[[138 157]
 [118 128]
 [154 137]]
=>
[[138]
 [118]
 [154]]

[[ 98 137 124 124 136 156]
 [140 129 125 130 141 128]
 [144 117 115 143 145 119]
 [125 109 133 133 132 116]
 [150 123 134 149 132 121]
 [134 128 142 142 153 126]
 [151 137 128 139 114 132]
 [141 128 122 107 129 137]
 [112 148 117 112 142 127]
 [129 117 128 142 131 120]]
=>
[[ 98 124 136]
 [140 125 141]
 [144 115 145]
 [125 133 132]
 [150 134 132]
 [134 142 153]
 [151 128 114]
 [141 122 129]
 [112 117 142]
 [129 128 131]]

[[123 120 115 136 140 117 142 139 140 141]
 [137 119 137 136 145 136 121 144 145 121]
 [132 117 130 141 156 129 131 154 158 129]]
=>
[[123 115 140 142 140]
 [137 137 145 121 145]
 [132 130 156 131 158]]

[[128 122 156 130 121 148 121 129 118 132 121 150 122]
 [135 137 110 123 122 140 147 129 121 105 135 108 124]
 [137 129 154 112 128 148 139 125 124 113 113 125 124]]
=>
[[128 156 121 121 118 121 122]
 [135 110 122 147 121 135 124]
 [137 154 128 139 124 113 124]]

[[116 131 140 141]
 [117 141 116 125]
 [107 146 123 135]
 [122 121 155 148]
 [116 134 134 137]
 [142 121 121 117]
 [123 139 110 119]
 [132 116 149 140]
 [118 129 142 142]]
=>
[[116 140]
 [117 116]
 [107 123]
 [122 155]
 [116 134]
 [142 121]
 [123 110]
 [132 149]
 [118 142]]

[[137 133 118 131 137 137 118 119 122 132]
 [129 128 128 131 129 115 132 123 127 128]
 [130 128 127 136 130  99 137 117 125 128]
 [113 119 144 125 114 104 148 140 137 120]
 [128 127 129 130 128 117 132 125 128 127]
 [142 135 114 138 142 118 121 106 118 134]
 [128 127 129 130 128 118 132 125 128 127]
 [133 129 125 136 132 101 134 114 124 129]]
=>
[[137 118 137 118 122]
 [129 128 129 132 127]
 [130 127 130 137 125]
 [113 144 114 148 137]
 [128 129 128 132 128]
 [142 114 142 121 118]
 [128 129 128 132 128]
 [133 125 132 134 124]]

[[132 107 136 130 136 147 118 129 117 105 135]
 [131 128 130 126 135 136 123 134 125 121 127]
 [137 125 131 123 133 138 126 131 125 126 125]
 [136 128 135 125 131 141 124 132 121 125 123]
 [127 141 144 129 124 146 125 125 110 124 130]
 [133 139 132 127 127 133 132 126 141 121 118]]
=>
[[132 136 136 118 117 135]
 [131 130 135 123 125 127]
 [137 131 133 126 125 125]
 [136 135 131 124 121 123]
 [127 144 124 125 110 130]
 [133 132 127 132 141 118]]

[[124 144 127 147 152 121]
 [124 148 127 131 121 125]
 [130 153 110 111 149 147]
 [134 125 106 116 114 147]
 [143 112 128 122 118 116]]
=>
[[124 127 152]
 [124 127 121]
 [130 110 149]
 [134 106 114]
 [143 128 118]]
---
[[129 120 135]
 [104 127 133]
 [117 138 109]
 [132 143 139]
 [135 111 134]
 [153 125 134]
 [140 147 137]
 [126 148 117]
 [143 118 108]
 [103 131 131]]
=>
[[103 131 131]
 [104 127 133]
 [117 138 109]
 [126 148 117]
 [129 120 135]
 [132 143 139]
 [135 111 134]
 [140 147 137]
 [143 118 108]
 [153 125 134]]

[[110 111 144 122 133 111 151]
 [123 121 130 137 119 135 135]
 [122 108 114 118 142 128 124]
 [131 138 145 145 110 123 132]]
=>
[[110 111 144 122 133 111 151]
 [122 108 114 118 142 128 124]
 [123 121 130 137 119 135 135]
 [131 138 145 145 110 123 132]]

[[152 143 152 146 152 143 125 152 125 146 149]
 [105 115 105 111 105 115 135 105 135 111 108]
 [125 120 128 145 153 117 111 150 148 139 128]]
=>
[[105 115 105 111 105 115 135 105 135 111 108]
 [125 120 128 145 153 117 111 150 148 139 128]
 [152 143 152 146 152 143 125 152 125 146 149]]

[[114 105 121]
 [106 104 133]
 [132 155 154]
 [112 113 132]
 [144 139 120]
 [115  99 112]
 [134 147 140]
 [127 144 150]]
=>
[[106 104 133]
 [112 113 132]
 [114 105 121]
 [115  99 112]
 [127 144 150]
 [132 155 154]
 [134 147 140]
 [144 139 120]]

[[111 113]
 [132 137]
 [136 116]
 [138 120]
 [103 115]]
=>
[[103 115]
 [111 113]
 [132 137]
 [136 116]
 [138 120]]

[[155 148]
 [124 132]
 [154 145]
 [153 146]
 [125 134]
 [134 123]
 [120 127]
 [106 113]]
=>
[[106 113]
 [120 127]
 [124 132]
 [125 134]
 [134 123]
 [153 146]
 [154 145]
 [155 148]]

[[152 105]
 [115 112]
 [113 156]]
=>
[[113 156]
 [115 112]
 [152 105]]

[[130 101 114]
 [105 130 143]
 [118 125 148]
 [119 132 136]
 [126 110 120]
 [114 127 119]]
=>
[[105 130 143]
 [114 127 119]
 [118 125 148]
 [119 132 136]
 [126 110 120]
 [130 101 114]]

[[134 111 129 129 125 125 131 124]
 [142 130 129 129 124 123 131 121]
 [121 150 129 129 132 132 125 133]
 [139 141 129 129 125 125 128 123]
 [110 130 128 129 134 135 124 138]
 [114 101 127 128 131 132 125 133]
 [147 134 129 129 122 121 130 118]
 [109 118 128 128 134 135 126 137]
 [135 132 129 129 126 125 127 124]]
=>
[[109 118 128 128 134 135 126 137]
 [110 130 128 129 134 135 124 138]
 [114 101 127 128 131 132 125 133]
 [121 150 129 129 132 132 125 133]
 [134 111 129 129 125 125 131 124]
 [135 132 129 129 126 125 127 124]
 [139 141 129 129 125 125 128 123]
 [142 130 129 129 124 123 131 121]
 [147 134 129 129 122 121 130 118]]
